Each path below is one point turned by a fixed rotation once a step. After each direction that follows a path, write how fast that rotation turns it, in degrees a step (0 if it stays still).
Each turn is a multiple of 5 degrees from 10 to 175, or 0.
Each row of a path follows its step; steps can be skipped.

step 3: [  0   2  25  12  -4  26 -12  -2  12  12  -4   9  -6 -12 -10  -6   4   8
 -14 -25   5 -10  -4  -1  11   0   0 -23  -1   3 -24 -16  14   8  21  24
  -6 -11   7  22 -12  -6]
step 6: [-11  -2  16  16   4   8 -11   6   2   4 -20   9   8 -17  16  10  -1  -7
  -6   2   5  -2 -10  20 -23  10 -11   1   6  13 -14  13  31  12   2 -15
  13 -29  15   2 -15   9]
step 9: [  7   9   1  -2   3 -19   2  21  -4   0  -7 -13 -10   3 -32 -21   1   4
   2  -3  -3 -12 -22  18 -28  14  11  -6  17   8   0  14  14  10   7  14
 -13 -15  14  13 -15   5]
step 10: [ 12  -6  -3  23  -2   4  22  19  33  -8 -12  27   1 -10  -4  12  -2  -6
 -27  -2  -6  14 -12  -2  16 -22   2   0  10 -15 -11  -2  14   7 -10  -7
   4  10 -12  -8  -2  13]
step 14: [ -5   6   6  13 -22   4  -3  -5  -4   9  14  -4  -8   8  -5  14  17  14
 -29 -13   9   1 -22   8  22  -5   5  14  21  18 -11  -5  16   4   7  10
  -2 -18   2  31  10   4]
step 15: [ -2  23  -8  12   7  -3  16   4  10  10 -31   8  17 -12  -7 -20  -5  -2
  -7   0 -28  15  -3  14 -11  11  -5 -19  15  11   5 -12  -7  -4  11 -18
  15  -8 -13   4  -7 -19]
step 19: [ -5   1  -2 -27   7 -20  16   9  -5 -12  14   1   1   0  -4  11  -6  -3
 -41  -9 -17  19   5   6  -7   5  15   0  13  15  -8  -1   8  34  -2   6
  10  14  -1   2  -7  -4]
step 20: [  9  -4 -10  28  12   1 -15   6   8  17 -13  -4   5 -10 -13 -12  10  11
  -9  -8 -10 -25 -13   3   2   4 -12 -14  20 -19   2  14  24  11  11  -5
  -3  -7  26  11 -17  11]
step 22: [ 10  12  -1   0 -15  13  -7   0   9   6  29   5   8  -1 -29   5  -7 -13
 -24 -14  -9   7  26  -5  -2  16 -13  -4  -6   3   1 -29  18  -1  17   1
  -3   4   3  10 -22   3]
[  1   1  -2   6  -3   2  -9   1   1   5   3   3   2   1 -11  -8  -4  -1
   1  -3  -2  -7   3  -1   3   2   2  -1  -2   2   5   1   0   0  -1  10
  -1   3   3  -1   5  -3] -> 170
[-4  4 -6  2  3  0 -5  6 -4 -3  9 -6  0 -2 -3 -2  3  2  3  6  4 -4 -2 -3
 -5 -1  1  4  4  1  3  6 -2 -6 -4 -5 -2 -9  1  1 -4  2] -> 155
[ -1  -1   0  -2   3   2   6  -5   3   8   4  -3  -2   1   4  -8   0  -5
   2   2   0   0  -4   0 -10  -1   2   2   2  -5   6   6   3   9   0   0
  -2   6   4   1  -2   2] -> 100
[-3  3  0 -4  7 -2 -2  6 -4  3  0 -6 -1  6 -2 -5  2  2 -3 -6  0 -3 -7 -2
  4 -6  3 -5  6  0 -5 -4 -6  7  2  3  2  0 -6  2  3  4] -> 70
[-7  5 -3  3 -3  8  0 -7  0 -5  0 -2  1  4  5 -2 -2 -1  2  0 -3  5 -2  3
 -2 -3  5 -3  5  2 -2 -7 -1 -8 -1  5  5  0  9  0  0  4] -> 35

step 5: [ -5   5  13  13   5   7 -12  -2  10 -26  23   8   3  15  -2  -7  -1   7
 -24 -26  -9   3  15  -3   4   5  14   2   2   9   3  -3 -21 -19  29  17
  -6   1  -1  10   5  14]
step 6: [  3  -9   4  15  -4   7 -14 -18   9 -15   3  -6   7   2   8   6 -14  -1
 -39 -20   6  23  -4   7 -14   5  15 -17 -23  -1  10   9  -4  13  11   2
   5  -9  13  -6   4   9]
step 8: [ -1   8  -8  -2 -16 -12   2  -1 -21 -22   4 -26  -8 -17 -12  -5 -17  12
   8 -25   2   1  12  -3  -1  12 -20  -3  29   1  -5  16   3   1   7  10
   7   3 -12  -9  -1  16]
step 12: [  9  -9   7 -26   1  15 -15  15   0  -5  -8   1  12   4   4   1 -11  12
  12   4  13  -8  15  -3  18  22 -21  17  -1  23 -14 -13   8  25   0   8
   6  11 -12   1  15   1]
step 15: [ -9 -34   1  -8   6   9   6 -13 -12   0  13   2  -3  10  11  17  25  -6
   6 -17  -7 -26  17  22  -3  -4   5  16   4   6 -16  -6   6  10  14   4
   6 -15   7  -2 -12  -1]
step 21: [  2   2 -24   5 -11  -6 -15   4  -2  -9   8  14  11  -6  10  -9 -21  -6
   5  18  -9  19   7  12   7   3 -12 -17 -13  -7  13  17 -16  -6  12  21
  27 -14 -17   0  -9   2]
step 23: [-14   8  -6  14 -16   4  -8   2  -9   4 -15 -10   0 -15  -2   3 -18  21
 -11 -20   7   0   0  14  22  -3   2   5  -5  15 -12  -6 -10   8  12   6
 -35 -26  -8   1  11  -2]
step 24: [  0  -5  17  -6   2  14 -11  -1   8  11   0  21   0  -4  14   9 -35  15
 -10  -7  12  13 -15  25   6  13 -15   2  21  14 -12   7 -12   1   8   2
 -10  -8  -7   9  11  10]
step 25: [ 23   1  17   9  -1  15  -1 -14   0  10   0   8  11   6   8   9 -19 -12
 -22  -1  -4  -3  22  14   0  -3 -11   3  24  -6  -3  -2  -2  -9  14  14
  14   8 -13  -3  18  32]
[-4  1  4  0 -7 -6 -3  4 -7  0  3 -1 -6 -2 -1 -9  0  3 -8 -3  2  2 -1  5
  3  0  0 -9 -5 -5 -3  1 -3 -1  2  0  6  3  1  7  2  0] -> 25
[-8 -3  1 -4 -6  3 -2  1  3  7  5 -2  2 -1  7  3 -1 -2  6  1 -3 -8  2 -7
  1 -2  2 -6 -6 -1  4  5 -3 -3  3 -5 -3  0 -2  2 -2  3] -> 20
[-1  0  6  3  3  0 -2  6 -3 -7 -5 -1  6  1  8  0  4 -1 -5  3 -3  0  3 -7
  0  1  2 -2 -6  3  2 -2 -3  6 -5  5  6 -8 -2 -2 -5  0] -> 70
[ -1   5 -10  -6  -2  -2   4   4  -3  -4   4  -5   6  -3   0  -3   4   4
  -1   3  -1   5  -2  -4  -8   2  -1   2   3  -2   5   0   5   1   1  -9
   3  -3  -1   3   0   4] -> 35
[  4   2  -4   3  -1  -1   0  -4  -3  -1  -2  -6   3  -3   9   3   0   1
  -2   1   8   0 -11  -2   4   1  -4   1  -2  -1  -2   2  -3  -3   3   7
  -5   4  -5   1  -3   8] -> 25
[-7  2  6 -6  0  2  6 -7 -3  1  0 -3 -2 -8  2 -6 -2 -5 -2  1 -4  1 -2 -3
 -1  0 -2  2  8  4 -4  0 -7 -1 -8  1 -3 -2  0  0  2  0] -> 70
[  3   3   2  -1   1   1   3  -8  -3   3  -1   2   2  -2  -3   7  -2 -11
  -2   8   3   4   2   3  -4  -4  -1  -5  -7  -7   5  -5  -2  -2   3  -1
   5  -2   4  -2   3   2] -> 95

step 1: [  1 -19   3 -11   0  20  -6 -12 -13  -9 -14   6   7 -10  12   7 -25  -3
   7 -20  -3   3  20   2   0 -10  18  15   2  12  17  26 -11  -2 -13 -14
   8 -18  -2  15   8   1]
step 2: [ 11   6  -3  -8  -2  15   9 -26  -3  -7   3   7   8   9  22  22  -4  -7
  -2  -6  11 -26  13  -7 -18  20   8   0  19   1 -20   0  -4  13  -3 -15
  22   2  12  16   1  -7]
step 3: [ 26  17  16   0 -17   6  -3   0  -7  14 -11 -13  -5  14   6  11   5 -15
   2  17 -15  -9  16 -25   7   3   8  28   5   9   9  -3 -11 -10  -5   3
   8  -2  21  16   6  -3]
step 4: [ 25 -11 -10   0 -26  -6   4 -18  18   1  -6  -2  13  -3   3  26 -10   5
  -3  16  -4  -9  11   8   0   2 -12   7 -11   6  14  18 -24   4   1   3
   0 -16 -13  14  12  14]
step 8: [ 19  22  -3   1 -10  -5  -2  -6  -6  -9   0  -6  -7  -6   5  18 -21 -13
  -1  11 -15  -9  -3  -1   5   5   3  16  -8  32  23  -6 -15  11 -15   7
  22 -23  -4   3   9   3]
step 21: [ 21  24   3  -1   5   9  -1  -9 -11  -7  -5  -6 -12  -7  -7  12 -12   6
 -15  19  -1 -12  28  -8 -10  17  19  13  -5   8  19 -11 -10  -9   0   8
  10  -4   5  27   1   5]
step 22: [ 22 -12 -17  -6  -4 -12 -15 -20   9   6  -3 -10  26  -2  13  -1 -12  -7
 -16  10   8 -16  14  -1   1  -9  -4  23  -3  23  -5  17 -14  -5  -7  -1
  -6  -8  12  19   1  10]
step 23: [  8  -2  -5   2   3  32  20 -18  -4  -2 -13   4  22  14   2  14  -4 -11
   6  -5  -1   1  14   4  -3   4 -12  13  14  15  15  31 -20  -7   6   1
  16   7   1  -1 -13 -12]
step 25: [  8  -1   4 -18 -12   5  -9   2 -15   4  -3   9  -4   2   3  26 -20   1
   4   3   2   0  18   1  12  24   1  16  -1  -6 -12   5 -21 -19 -14  12
   3 -13  16  24   6  20]
[-10   4   1  -1  -1  -3  -6   0   3   3   5   6  -5   6   5   6  -2   3
   5  -2  -2   0  -3   4   5  -3   7   1   5   4  -2   7   2   0  -3   3
   7  -2   1   1  -1  -3] -> 45
[-1  4  7  1  4  9 -1  5 -6  0 -6  1 -5  0 -5 -2  1 -1 -1 -2 -4  7  4 -3
  1  0  5  5  2 -1  9  2 -2 -8 -1  4  1  4  0  0 -5 -2] -> 160
[-1  2 -3  6  0  3 -1  4  7 -4  1 -2 -1  2  4 -1  6  4 -5  5  1 -6  9  2
  3 -7 -5 -2  2 -3  2  4 -6 -2  9  2 -2  0  5  5  2 -4] -> 40
[ 3 -8  2 -3 -4 -2  2  5  8  7 -1  8  2  2 -3 -4 -2  4  4 -1 -2  5  3 -7
  1  2 -2 -2 -7  5  0  5 -1 -3  1 -3 -2 -3  4  1 -1 -7] -> 115
[ 0  2 -1 -3 -3 -6  4  3 -7  2  5  1  2  3 -2  5  6 -6 -1 -6  1  1  1  2
 -6  1  0  4  5 -4  5  2 -1  7  1 -1 -8  0  7 -2  1 -9] -> 85
